In the rows, zero is written as 128.
The rows of R fall into a few groups, which share some directions, and each row is roughly a mix of its group's hidden directions.
R:
[[166 116 146 158  90 156 126 154 103 102]
 [121 139 144 111 117  91  81 158  95 105]
 [111  75 122 123  78 160 129 134 111 125]
 [161 137 155 152 123  74 131 130  87 128]
 [ 95 169 121 164 165 134 113 154 137 105]
 [118 169 127  93 153  92 132 161 122  96]
 [135 121 139 162 143 180 138  98 145  89]
 [181 120 137 145  94 170 116 151 125 114]
 [143 110 108  76 109 144 124 101  92 156]
 [137 132 151 182 173 138 111 154 148 123]
 [153  86  90 127 149 158  95 109 108 120]
 [142 101 123 157 124 160 177  99 145 154]
 [138 169 138 119 159  82 161 146 114 107]
 [158 131 117 105 131  89 109 160 177 141]
 [ 81 168 132 139 129 159 111 152 104 102]
 [143 108 105 143 126 159 170  96 162 156]
 [108 147 159 113  99 146 126 143  79 163]
 [ 98 133 143 103 119 119  82 166 102  98]
 [135 112 147 170 130 175 145 102 145  93]
 [ 74 129 123 113 160  86 150 114 127 148]
 [ 98 110 107 111 130 183 161 131 159 126]
 [142 126 176 136 146 121 139  68 136 114]
 [175 120 145 156  95 169 116 130 132 100]
 [152 106 153  78  91 148 142 104 119 140]
 [129 134  83 119 106 140 106 188 117 135]
 [111 146  94  81 163 117 119 130 147 164]
 [ 84 121 107 105 133 186 121 127 153 120]
 [138  70 138 144  87 149 113 139 140 152]
 [125 181 129 107 173  99 121 146 143 112]
 [113 150 130  92 127  93 101 166 107  95]
 [129 115 145 109 130 118  99 189 167 131]
 [ 93 163 149 150 109  88 155 151 149 121]
 [181 122 133 143  85 164 109 143 138 117]
 [124 142 116  82 133  82 117 147 117 170]
 [ 83 137 138 150  88 125 123 152  82 128]
 [ 75 129 118 110 162  89 150 122 125 152]
 [ 81 134 129 112 169  88 149 119 103 137]
 [154 121 156  90 110 132 156 105 172 107]
 [177  99 164 110 135 162 129 111 154 120]
 [111 143 106  88 140  86 119 158 102 158]
 [116 134 110  93 116  81 120 160 115 170]
 [107 147 101  81 168 107 123 128 136 162]
 [170 110 145  87 117 116 151 104 143 165]
 [113  91 105 131  89 171 112  94 120 137]
 [163 121 104  99 156 123 138  97 176 115]
 [168 150 137 144 129  68 123 115 102 133]
 [143  90 103 112 123 168  98 110  88 121]
 [147 132 123 150 131 183 114 102 160  94]
 [133 148  98  77 165 132 114 135 143 162]
 [168 127 120  82 155 139 138  97 165 131]
 [111 139  95 125 125 150 164  75 100 116]
 [106 144  93  84 159 112 120 133 147 165]
 [120 128  83 110 115 132 120 188 121 154]
 [112 130 121  99 127  81 133 165  95 162]
 [102 159 149 157 147 155 117 152 145  83]
 [141 152 134 126 161 107 193 145 140 121]
 [103  88 108 125  92 179 134 108 119 129]
 [ 83 139 100  96 169 104 135 125 137 155]
 [ 99 166 149 143 116  86 159 147 157 125]
 [ 89 128 128 107 184 112 160 124 111 147]
 [138 144 150 148 143  81 151 143 152 173]
 [154  84  94 123 141 158  96 109 100 126]
 [120 122  99  77 104 160 118 104  96 114]
 [160 108 132 113 113  88 130 177 160 138]
 [142 115 113 155 123 152 176  79 127 148]
 [130 179 128 111 162  85 144 138 114 103]
 [117 135 165 185 139 124 127 158 152 103]
 [111  97 103 115  80 135 118 116  81 116]
 [140 117 108  69 114 164 123  96 115 114]
 [125 137  85 104 125 132 114 188 107 146]
 [109 145  97 119 129 114 118 134  78 178]
 [115  76 116 106  84 150 140 158 136 124]
 [121 143  91  82 153 125 116 139 154 169]
 [153  99 119 106 138 183  99 110 104 120]
 [143 123 144 161 141 180 135 105 130  83]
 [146 117 141 117 135 111 111 179 181 142]
 [129 111  94 132 123 166 170  91 153 145]
 [ 89 156 122 170 144 132 116 154 136  87]]
Here is one row of each group, with its name. Which group are the others in?
[121 125 135 163 144 169 134  89 149  86]  Y
[ 95 150 143 137 145 146 157 113  76  99]  A
[137 113 109  67  99 147 133  94 113 121]  B

[114  90 122 143  97 174  96 101 126 145]  A
[143 168 130 131 137  78 111 107  86 115]  A
[153  93 140 129 136 186 100 120 117 103]  B
[142 117 159 130 109  88  86 168 108 124]  A
[134 111  99 125 150 178  88 120  98 110]  B
[127 138 102  84 160 134 124 124 165 171]  Y
[ 90 145 116 126 102 124 119 142  70 156]  B
[137  78 122 141  74 137 140 113  99 137]  A
[149 142 128 125 180 156 119 122 172 100]  B
